(in the rows, 128 means zero)
Rotation paths and how fast each direction turns (degrees per step):
Each turn is a multiple of 5 degrees from 10 to 175, or 0.
Each row of a path follows its step; steps can be skipped.
Rotation 1:
step 0: [116 129 129 142 121 134 115 135 126 130 133 123 123 126 118 122 122 129
 127 132 126 132 132 127 119 140 120 127 122 123 137 124 127 139 125 138
 136 126 115]
step 1: [142 123 127 127 125 131 119 116 141 120 121 118 132 129 129 119 122 123
 125 137 133 126 128 122 126 131 120 126 129 135 137 133 126 125 143 129
 120 117 128]
step 2: [127 116 127 127 114 138 123 129 138 120 127 144 142 121 127 131 124 130
 128 108 128 118 127 127 123 133 130 120 127 131 133 127 125 129 121 127
 133 130 125]
step 3: [125 128 126 123 126 137 125 138 119 127 126 119 123 125 125 134 124 132
 125 126 124 140 135 123 122 137 116 125 129 146 127 133 135 131 133 121
 143 116 122]
step 4: [123 128 135 136 119 129 125 113 135 137 121 131 144 133 123 119 131 135
 126 136 136 133 125 128 119 132 127 129 135 142 128 121 134 128 135 135
 124 128 120]
step 5: [122 124 119 129 124 136 109 124 132 126 117 135 130 117 119 128 123 125
 121 128 120 134 135 120 120 124 126 122 126 119 135 122 115 129 123 122
 125 120 128]
step 6: [141 125 129 116 128 132 126 120 123 126 121 118 134 122 136 138 131 136
 114 119 134 128 118 114 130 129 124 121 137 138 132 128 126 128 132 126
 134 125 123]
step 7: [117 129 123 120 116 126 119 128 131 135 131 138 137 127 126 122 133 138
 128 118 130 130 137 124 127 133 133 142 129 132 121 123 138 129 124 126
 137 127 112]
step 8: [133 125 118 136 132 129 124 125 123 123 124 123 131 119 111 129 137 130
 122 144 115 140 136 128 132 127 121 129 137 133 134 122 130 124 132 127
 129 124 119]
step 9: [132 124 118 123 123 131 125 110 124 134 126 139 132 123 131 128 130 132
 128 127 136 127 117 116 124 127 119 121 126 121 135 120 131 138 135 139
 118 133 122]
Directions:
[125 128 127 128 126 127 123 133 129 128 131 131 129 127 127 128 129 127
 129 124 130 128 129 129 126 126 132 128 128 128 129 124 129 130 129 130
 127 129 130] : 145
[130 129 130 126 130 128 131 127 127 125 127 124 127 129 128 129 129 131
 131 127 130 130 130 124 127 127 129 127 126 127 127 125 128 131 133 132
 129 126 130] : 135
[131 128 129 129 128 130 128 128 128 128 127 128 128 127 132 132 128 127
 129 121 130 129 129 127 127 125 129 132 125 129 130 130 130 125 127 125
 131 130 128] : 90
Rotation 2:
step 0: [136 129 122 128 119 116 139 131 128 117 137 142 128 134 129 131 127 138
 133 136 130 124 124 123 128 127 131 142 131 130 126 124 124 135 133 133
 119 124 142]
step 1: [137 145 132 132 127 128 119 135 129 122 135 125 125 131 126 127 114 143
 119 127 123 124 139 138 132 114 126 129 130 119 125 130 128 131 126 132
 129 125 130]
step 2: [128 119 129 126 135 130 114 124 128 129 140 119 142 118 122 133 119 125
 123 132 126 135 136 137 125 132 127 121 137 133 122 131 123 136 128 127
 139 125 129]
step 3: [130 119 113 129 123 117 135 138 129 131 128 135 137 123 124 122 133 123
 132 136 122 132 133 124 126 139 122 136 145 133 119 129 135 128 127 126
 125 123 132]
step 4: [130 148 127 129 118 133 129 134 132 131 129 128 120 135 124 121 135 138
 133 137 129 131 142 121 135 126 128 139 139 126 136 123 123 128 122 128
 129 130 135]
step 5: [122 130 134 129 127 136 119 124 130 119 139 125 128 120 137 130 125 136
 127 136 135 122 135 128 121 127 128 130 125 127 133 133 120 150 128 139
 136 125 134]
step 6: [128 115 117 131 133 118 122 135 124 127 129 130 131 119 122 124 115 125
 123 130 129 129 139 132 132 128 119 134 122 126 127 137 141 136 138 138
 127 122 126]
step 7: [130 131 126 122 125 130 121 133 130 129 123 133 129 130 110 128 123 124
 133 137 136 148 135 130 142 128 135 135 141 132 125 125 127 123 130 129
 120 129 127]
step 8: [123 124 132 128 121 137 125 131 141 116 137 132 134 132 131 129 135 142
 137 131 140 126 124 126 126 123 133 135 144 127 121 129 126 134 122 123
 127 126 135]
step 9: [133 123 118 124 135 123 133 126 131 121 140 121 123 133 134 123 120 140
 130 123 123 119 141 128 128 124 123 134 132 117 136 140 132 132 130 128
 133 122 137]
Directions:
[126 135 131 128 130 131 127 130 132 127 127 127 129 128 129 127 129 130
 129 132 130 128 127 132 130 128 128 125 127 132 127 128 129 125 128 128
 129 130 128] : 115
[125 130 128 123 129 127 126 128 123 129 131 129 124 130 129 128 126 133
 129 128 128 126 126 126 127 129 125 128 126 126 125 129 126 128 129 131
 130 129 128] : 85
[126 127 129 128 126 123 127 129 131 126 128 131 132 130 130 131 129 127
 125 129 132 124 127 129 125 133 127 129 126 128 127 129 129 129 128 126
 128 129 129] : 130
